In the rows, zero is written as 128.
runs of hidden systems:
V, path 1 (10 x 26):
[[ 54 154 160 100 106 188 119 129 117 100 114 147 152 164 123 107 131 117
  164 170 145 116 150 132  89 125]
 [133 114 117 114 122  94  72  78 129  72 123 127 160 101 113 148 129 139
  122 152 121 144 153 131  62 144]
 [184 120 101 135 161  55 114 130 161 132  91 109 117 125 113 138 160 138
   99 144 119 108 121 113 141 138]
 [144 138 154 145 140 130 164 191 159 147 149 148  86 127 155 127 148 130
  121 107 137 112 114  84 134 128]
 [106 147 147 157 124 157 161 156  69  93 148 107 115 101 158 105 111 104
  152 110 122 150 115 126 127 130]
 [112 159 119 116 109 133 135 102  82 103 130 115 182 154 118  97 113 146
  133 141 135 126 101 143 138 163]
 [125 110 115 142  96  95  97  80 162 142 145 134 156 143 140 124 110 187
  117 115 137 130 125 142 123 131]
 [170 107 127 163 130 113 122 129 153 171  89 107 120 124 141 151 129 141
  132 101 131 159 152 160 129 118]
 [164 143 134 116 144 157 178 145 140 146 108 161 103 130  96 137 134  95
  110 108 129 157 140 143 145 130]
 [ 96 111 143 108 134 160 152 124 121 120 176 139 106 120  99 101 109  97
  116 143 100 147 133 123 155 103]]
H, path 2 (10 x 26):
[[207 101  84 110 101  53  89  54 119  98 132 130 155 100  80 181  97 131
   94 112 116 194 133 160 102 140]
 [147  89 131 163 173 106 152 181 120 175 130  77  47  89 154 126 131  90
  129 116  87 122 116 123 188  72]
 [146 165 168 116 148 178 102 189 181 149  98 120 159 179 131 132 177 164
  137 143 153 114 161  76 129 184]
 [116 149 158 112  98 162 171 117  90  85 128 180 156  86 130 136  99  82
  138 108 148 166 151 177  48 151]
 [ 59 123 100 115 124 110 126 103  77  96 133 108  95 152 107  89 119 101
  143 186  97  95  94 126 152  63]
 [163 106  96 123 115  87  46 115 172 126 162 137 129 153 139 184 132 198
  118 113 137 106 122  76 121 127]
 [160 131 105 185 146 128 153 135 104 157 105 116 123  66 188 145 108 132
  139  70 141 125 137 179 125 149]
 [135 162 119 135 165 130 180 144 151 127  58 128 107 162  79  79 181  99
  113 160 125 122 131 133 159 136]
 [117 129 182 118  82 136 152 140 181 101 181 173 113 157 117 111 130 137
  119 120 137 177 126  89  87 127]
 [ 89 132 137 130 114 147 129 124  48 108 181  94 176 105 172 100  78 143
  151 127 123 118  95 134 143 156]]
X, path 3 (10 x 26):
[[101 126 109  69 202 178 152 136 150 166  86 200  86 127  80 141 154  64
  110 175 121  44 148 140 146  95]
 [ 64 124 186  92  41 148 127 118 172 138 137 179 126 211 107 110 122 129
  150 157 149 160 133 132  80  74]
 [142 114 158 152  78 102 115 148  68  67 170  76 106  93 148 146 101  99
  163 112 101 218 114 112  96 103]
 [161 117 122 104 198  73 100 155 103 100 147  78 139  85 124 124 150 120
  107 178  90  77 102  70 156 159]
 [102 128 134 102 137 130  86 125 177 165 120 182 175 127 171 153 136 175
  129 147 163  25 139 122  78 159]
 [ 90 160 122 180  97 146 154 136  99 116  55 137 110 122 171 136 130 110
  187 108 162 138 139 187  63 102]
 [164 171  97 153 129  82 166 111 118  58  82  97 115 151  66  83 172 110
  110 145 117 182 113 120 136 147]
 [157 118 122 149 132  90 141  97 200 124 188 156 132 113 131 100 131 191
   73  96 124 131 122  96 132 171]
 [116 126 144 159 128 161 175 152 100 198 153 124 138  97 200 115  85 142
  141  75 147  97 109 164 164 139]
 [152 156  63 105 136 156 144 110  61 148  89 127 125 169  81 154 108 102
  135 128 130 119 111 164 194 114]]
C, path 4 (10 x 26):
[[106 127 153 105 141 160 119 177 139 191 107 123 115 167 140 139 137 118
  154 156 134  85 133 122 150  99]
 [122 150 132 113 103 155 112 150  55 112 110 102 145 150 135 157 112 102
  174 138 138 149 119 134 122 118]
 [126 117  77 124 159 113 108  98  91  87 102 126 108  88 104 148 127  95
  128 148 107 116 141 154 111 109]
 [110  97 139 147 138  78  87 141 164 131 114 105 102 110 153 127 152 133
  138 167 115  93 136 112  93  96]
 [153 119 144 146  89  76 116 154 107 124 163 113 128 119 170 157 108 149
  145 104 138 141  88 108 105 123]
 [151 143  73 146 146  91 168 112 100  95 144 155 120  93 134 122 119 128
  102  99 129 104  88 128 134 153]
 [ 88 139 116 147 137 112 139 107 179 107 142 157 129 138 130  82 154 170
  106 140 136  87 120 104 110 146]
 [111 124 164 134  78 144 129 107 153 135 169 136 170 135 149 102  99 172
  131 103 142 158 136 138 104 155]
 [179 137 125 140 131 138 173 100 132 142 115 135 151 111 104 113 112 124
   99  94 130 174 143 174 148 164]
 [144 139 125 131 152 163 151 140 185 155  97 151  94 163  87 114 161 127
  111 125 129 136 155 122 160 127]]
B, path 5 (10 x 26):
[[116 120 111 140 102 125 124 106 157 137 167 138 107 172 123 116 116 175
  116 109 128 134 107 106 165 100]
 [125  97 171 153 128 120 138 148 128 160 157  93 119  89 165 111 103 125
  135 113 107 147 131 139 133 120]
 [154 118 150 100 158 105 142 123 142 140  98 120 143 111  91 108 144  98
  103 175 110 125 140 147 130 148]
 [113 126 108  95 123 153 122 109 151 156 119 165 111 176 101 143 118 131
  124 140 132 106 133 134 145  89]
 [118 112 139 147 120 161  93 143 109 151 125  88 119 130 159 150 110 132
  166 114 121 143 152 139 135  99]
 [151 120 128 120 166 121  93 126 124  94 119 103 148  84 113 140 143 116
  120 152 106 132 162 118 107 156]
 [115 135 100 104 134 120 121 125 143 104 121 183  99 134 116 156 142 114
  122 145 139  89 126 110  95 111]
 [128 151 138 138  96 143 136 173 102 136 115 128 120 151 161 157 120 126
  169 103 156 137 117 123 110 123]
 [157 154 118 140 147 148 137 127  90  86 132 104 158 101 127 121 127 127
  126 114 125 153 131 127 132 185]
 [103 137  89 134 137 105 139  96 129  85 152 159 120 125 122 102 134 149
  107 137 126  92 102 112 124 133]]
D, path 6 (10 x 26):
[[172 121 105 107 112 107  65  90 166 161 113 168 191 132 146 197 114 186
  121 105 173 111 155 154  75 167]
 [154 136  83 136 188 132 130 109  82 147  32  80 151 110  99 125 137  91
  131 160 115 112 157 194 165 139]
 [117 132 141 192 133 129 178 169 171 155  94  99  38 165 123  78 171 118
  141 123 108 153 123 115 171  67]
 [134 130 197 123  97 173 104 169 147  91 206 100 145 150 127 116 119 156
  134 115 117 204 138  56 132 157]
 [132 125 150  80 134 112 155 143  60  94 194 168 158  45 155 151  86  83
  120 130 126  95  92 124  83 161]
 [108 138  96  89 106  83 142  80 155 150  90 225 131 158 110 149 126 128
  112 153 169  56 106 172  77 105]
 [100 123  56 153 133 170  41  64 130 138  67  92 138 176 115 147 130 172
  160 132 127 126 183 165 149 102]
 [182 128 104 220 178 116 138 156 124 115  90  46  84  77 148 121 160 127
  133  84 100 182 153 126 160 139]
 [156 135 214 115 135  89 183 192 174 117 149 108 121 144  98  60 167 110
   99 164 100 161 104  61 149 159]
 [ 70 129 193  63  90 164 131 170  84 144 218 153 160 154 165 123  80 127
  152 149 137  91  80  91 131 124]]
H, path 7 (10 x 26):
[[149 102 105 129 135  61 145 101 173 172 114 146  99 136 111 123 134 137
  100 135 119 102 107 143 145  96]
 [159 129 151 167 105 135 143 151 165 175 129 109 118 159 143 119 121 165
  131  81 138 172 130 122 164 133]
 [153 159 148 127 149 177 164 136 102 100 133 110 155 110  99  97 126 112
  118 123 119 176 148 130 153 189]
 [100 112 166  72 145 139 145 129 128 112 165 157 126 102  93 104 122  81
  107 179 101 116 136 115 113 124]
 [ 93  98 154  96  94 123  80 125 128 167 159 128 156 147 158 141  93 151
  148 156 128  94 115 127 116  94]
 [167 124  80 127 120 129  82 102  92 150  97 106 152 135 134 185 102 138
  146 109 138 138 140 163 139 122]
 [160 118  93 155 171 136 128 133 145 130  79 120  69 107 103 150 156  97
  121 117 108 151 166 141 141 100]
 [110 138 180 167 132 137 128 179 179 111 112 111 100 130 147  99 176 134
  148 140 127 145 157  92  87 130]
 [120 171 162 123  97 122 149 154  89  72 129 129 173 126 148 113 131 120
  154 137 153 136 103 121  70 173]
 [107 144  82  93 125 111 152 115  65  93 152 169 111 133 117 140 106  97
  122 141 127  87  72 125 127 104]]
B, path 8 (10 x 26):
[[134 148  65 101 149 136 127  64 145  65 137 152 113 175  29  97 150 126
   81 158 107 145 130 100 171 133]
 [ 80  92 134 130  77 118 107 135 116 157 197 133  82 156 176 143  88 156
  154 109 121 104  79 103 144  45]
 [173 108 190 135 142 105 130 170  95 173 107  71 185  50 174 135 105 106
  143 124 125 142 145 170 110 168]
 [145 148  69  99 195 134 138  78 160 112  74 176 137 126  55 116 166 114
   81 157 128  94 160 149 131 168]
 [ 70 132 106 151  83 153 102 129 168 140 141 156  67 218 145 139 132 170
  157 114 149 110 120 102 131  56]
 [154 109 196 153 105 139 111 180  96 125 151  58 148  78 169 138 103 117
  162 106 115 206 154 125 107 145]
 [165 136  96  84 193  98 154 105 104  71 117 147 137  73  67 119 145  72
   79 167 103 111 126 125 126 168]
 [ 88 147  87 104 100 125 130 129 132 154 133 195 103 206 139 146 126 152
  141 134 167  47  72 112 136  80]
 [127 133 166 179  94 172 119 155 102 165 127  81 167 113 203 139  93 159
  177  74 151 168 148 163 120 145]
 [155 134 102 153 185 108 134  87 138  64 103  99 147  69  85  86 160 117
   87 145  99 158 166 133 121 186]]
D, path 9 (10 x 26):
[[186 152 139 101 169 195 142 206 132 150  81 146  85 137 101 196 160  71
  145 116 139 147 159 106 139 125]
 [ 78 144 191 121 130 182 150 172 133  81 108 144 107 114 122 109 159  69
  157 161 126 156 168 120  60 124]
 [ 79 118 162 133  61  83 109 120 103  71 140 123 134 118 163 121 117 119
  164 148 131 150 113 136  38  99]
 [156 142  70 125  96  50  81  96  89  73 119 120 139 149 118 167 124 146
  138 138 138 124  83 117  99 123]
 [143 165  50 144 177 108  96 131 122  97  86 118 114 153 119 140 170 156
  126 141 134  64 110  93 151 146]
 [113 169 123 180 161 158 141 157 148 122 102 104 137 144 161  79 174 174
  136 121 141  95 130  99 150 178]
 [109 152 160 161 121 138 181 132 110 117 164  96 168 120 150  42 118 157
  121 113 127 149 105 133 156 179]
 [115 112 128 115 111 112 178  95 118 146 203 155 135 121 128  85  80 146
   89 110 120 117  79 136 169 130]
 [134  99  97  96 134 146 115  81 158 186 176 187 136 128 118 154  86 157
   88 101 134  95 131 142 155 119]
 [158 100 113 119 166 171 109 101 153 192 101 147 141  97 119 163 112 125
  115 108 124 126 185 184 141 136]]
X, path 10 (10 x 26):
[[ 88 107 117 175 143 107  85 129 160  97 107  86  62 131 133 106 167 138
  143 154  99 128 148 101 115  76]
 [139 154 191 119 127 145 127 155 135 102 132 110 203 116 131  95 144 138
  131 148 135 154 156 111  89 208]
 [166 128 111 130 145  80 170 136 120 121 126 184 102  63 146 164 122  93
  109 102 140 103 109 144  75 131]
 [101 154 118 150 118  91 156 148 134 148 104 115 105 183 143  79 150 151
  139 146 139  82  78 113 163 103]
 [136 157  94 140  91 150  99  89 109  97 145 128 176 156 135 140 103 188
  138  87 150 154 126 132 126 166]
 [124 109  78 178 176 135 138  92 118 120 121 109  96  60 134 113 118 120
  113 103 100 132 159 165 145 124]
 [145 130 156 101 150 133 157 126 171 178  91 128 158 157  89  86 141 125
   99 162 125 125 145 152 161 154]
 [163 121 138 120  91 146 142 133 161 159 145 182 105 147 121 179 108 125
  124  81 151 166 137 135 114 107]
 [107 124 131 144 134 156 147 160  93 118 159 100  69 129 132 111 119 103
  145 122 101 148 111 100 178  86]
 [124 125 133  68 139 142  93 111 104 108 170 125 175 138  96 125 102 132
  113 166 112 113 123 108 152 151]]
V, path 11 (10 x 26):
[[125 162  98 150 118  68 176 140  91 116 119 129 106 154 141 103 135 127
  128 135 134  91  50 117 145 115]
 [ 93 153 139 165  84 153 118 141 148 111 150 116 128 185 159 100 133 188
  156 102 151 146 121  96 123 131]
 [161 135 126 167 126 148 116 108 110 110 120  95 175  88 148 133 111 153
  134  88 135 180 165 162 109 184]
 [169 132 115 129 132  87 188  96 140 162 101 143 149 126  98  91 123 123
   84 123 132 135 110 176 154 152]
 [119  95 167 129  91 127 155 131 173 181 164 142  91 161 120 113 107 134
  118 113 116 163 120 129 155  75]
 [139 113 136 111 123 200 103 146  88 148 140 105 122 125 124 174  90 102
  158 103 119 173 160 142 154 102]
 [117 139  77  83 162 175 123  81  93 133 119 167 150 125  85 143 109 111
  114 140 129  89 139 159 154 137]
 [ 69  89 128 111 136 116 101  90 182 153 130 156 115 129 123 108 134 142
  116 173 115  70 142 138 112  85]
 [140 103 164 117 131 111  84 173 147 142  87 121 113 112 139 179 151  98
  160 157 128 124 157 118  70 101]
 [168 164  91 116 164 119 146 156 105  71 102 159  89 112 100 167 161  87
  121 127 130 123 117  96 109 144]]
C, path 12 (10 x 26):
[[148 127 137 164 176 105 144 171 107 109 127  46  99 101 127  82 160 113
  127 141  84 149 119  89 180 134]
 [155 129 110  74 134 121  64 145 143 122 172 157 139 161 119 193 128 161
  117 137 135  89 113  53 129 140]
 [ 73 130 131 118 126 141 156 125  80 157 148 155 153  90 187 116  84 121
  146 128 145  52  97 172 113 128]
 [128 162 117 149 107  80 130  96 122  81  66 103 165 149 110  88 159 135
  135 159 138 148 121 152  89 155]
 [128  97  93 166 104 120 100  83 180 120 135 156  81 127 126 154 121 155
  120  87 124 163 164 144  96  88]
 [151 117 176 176 151 127 173 180 144 141 155  96 103  74 162  96 135 122
  120  98 105 156 129 110 145 145]
 [191 151 135  77 131 111 146 157 136 126 154 155 146 162  84 147 134 128
   98 132 133 129 100  78 154 162]
 [ 72 137 102  96 132 178 151 102 111 161 156 179 131 154 129 112  96 135
  125 126 138  62 106 148 165 112]
 [ 83 153 141 142 123 161 111 107 107 110  80  84 183 149 131  74 135 144
  155 158 132 137 151 156 121 160]
 [164 109 115 131 116 137  78  89 151 125  92 130 129 115 103 182 121 126
  131 115 127 181 193 163  84 119]]

runs to name:
path 13 (2 x 26):
[[187  92 140 110  75  82 105  82 202 135 149 153 116 166  65 157 118 142
   90 110 120 216 145 125 113 101]
 [138  94 186 166 141 155 127 203 144 155 189  83  80  94 177 127 120 127
  144  94  97 162 139  81 159 106]]
 -> X
path 14 (2 x 26):
[[177 113 180 113 134 139 144 219 152 209 159 141  98 125 169 178 116 120
  133  96 139 115 113  89 154 117]
 [113 147 162 102 186 203 162 168  90 131 104 114 160  94 119  96 138  78
  140 159 115 110 155 139 150 173]]
 -> B
path 15 (2 x 26):
[[126  73 106 170 134 109 144  95 111 177 128 101  84  81 149 128  89 112
  125 101 101 147 136 193 159  69]
 [131 149 148  82 122 181 146 159 129 184  75 144 127 197  94 141 135  99
  148 150 144 133 141 147 155 107]]
 -> V
path 16 (2 x 26):
[[139  93 137 121 133 124 112 125 156 149 119 154 106  93 130 168 118 103
  129 127 124 129 160 152  85 102]
 [111 134 142 157 119 132 115 155 122 142  82  82 115 154 152 119 142 131
  166 141 127 136 141 145 129 103]]
 -> H
path 17 (2 x 26):
[[147 107 150 161 145 108 128 155 124 176  77  86 130  83 173 143 126 113
  148 128 125 122 151 169 107 123]
 [164 145 158 124  95 106 165 154 129 131  90 106 113 177  86 107 144  93
  137 141 124 193 114 132 141 111]]
 -> D
path 18 (2 x 26):
[[144 123 168  91 157 127 180 159 160 178  73 187 117  94 116 149 144  62
  121 150 138  97 152 169  82 125]
 [128 157 154 116  68 102 169 170 150 126 114 166  80 208 112 130 151 115
  140 138 149 148  85  98 109  82]]
 -> X
path 19 (2 x 26):
[[143 102 170  72 140 131  92 132 192 147 134 141 131 161  71 134 150 120
  102 179 108 138 159  92 132 118]
 [ 99 107 141  91 120 178 123 144 105 151 136 150  81 130 117 169  99  72
  153 136 117 136 148 145 126  60]]
 -> B
path 20 (2 x 26):
[[175 112  70 141 161  92 104  96 140 137  99 111 112 121  98 143 137 135
  101 126 112 128 141 137 162 126]
 [162 114 162 162 144 122 154 166 187 161 117 125  91 110 135 124 151 122
  117 107 122 152 151 116 126 124]]
 -> H
path 21 (2 x 26):
[[139 128 126  48 128 158 120 130 104 137 144 189 124 132  96 192  97  83
  124 139 135 110 129 128 116 105]
 [114 151  85 141 133 166 109 145  59 137  92 107 120 136 164 161 114 116
  179 117 142  91 117 152 138 108]]
 -> B
path 22 (2 x 26):
[[134 101 177  97 151 106 150 155 113 106 196 151 134  34 157 136 109  91
  106 135 109 110 123 105  81 151]
 [113 127 142  97 126  67 142 164 101 171 114 137 134 134 163 133 124 115
  142 172 141  37  64 126 120 103]]
 -> X
path 23 (2 x 26):
[[145 113  62 145 167 111  59  94 110 127  53 101 135  93 133 180 141 131
  147 141 127  92 169 162 109 126]
 [126 118 149 172 130  90 110 176 158 128  87 132  80  92 180 162 160 114
  159 126 141 108 145 121  47  99]]
 -> C
path 24 (2 x 26):
[[ 88 121 161  90  96 177  83 116 135 144 146 137 166 166 126 134 104 150
  149 150 136 127 151 127 116 123]
 [122 108 111 148 126 134 109  97  99 109 107 110 115  82 130 155 104 101
  145 121 112 163 161 177  97 106]]
 -> B
path 25 (2 x 26):
[[117 142 193 132 134 148 174 134 200 187 100 115 184 166 113  35 151 164
  102 158 140 125 152 149 158 183]
 [166 153 143 109  69 202 124 120 146 171 106 146 150 213  89 167 100 147
  143  85 161 214 164 155 147 130]]
 -> C
path 26 (2 x 26):
[[131 131 119 193 147 120 151 105 167 146  48 112 135 102 147  98 155 143
  129 113 143 134 167 195 103 149]
 [156 154 167 144  97  81 194 141 151  99  90 116 107 161  83  73 164  91
  119 147 120 196 114 125 111 125]]
 -> H
path 27 (2 x 26):
[[ 96 102  99 116  86 105 106  81  67 139 187 119 146 130 154 135  59 150
  143 122 124 111  80 155 149  88]
 [179 103  50 130 175 107  72  92 126 166 115  99 125 129 111 168 120 160
  106 117 118  98 136 133 196 122]]
 -> H
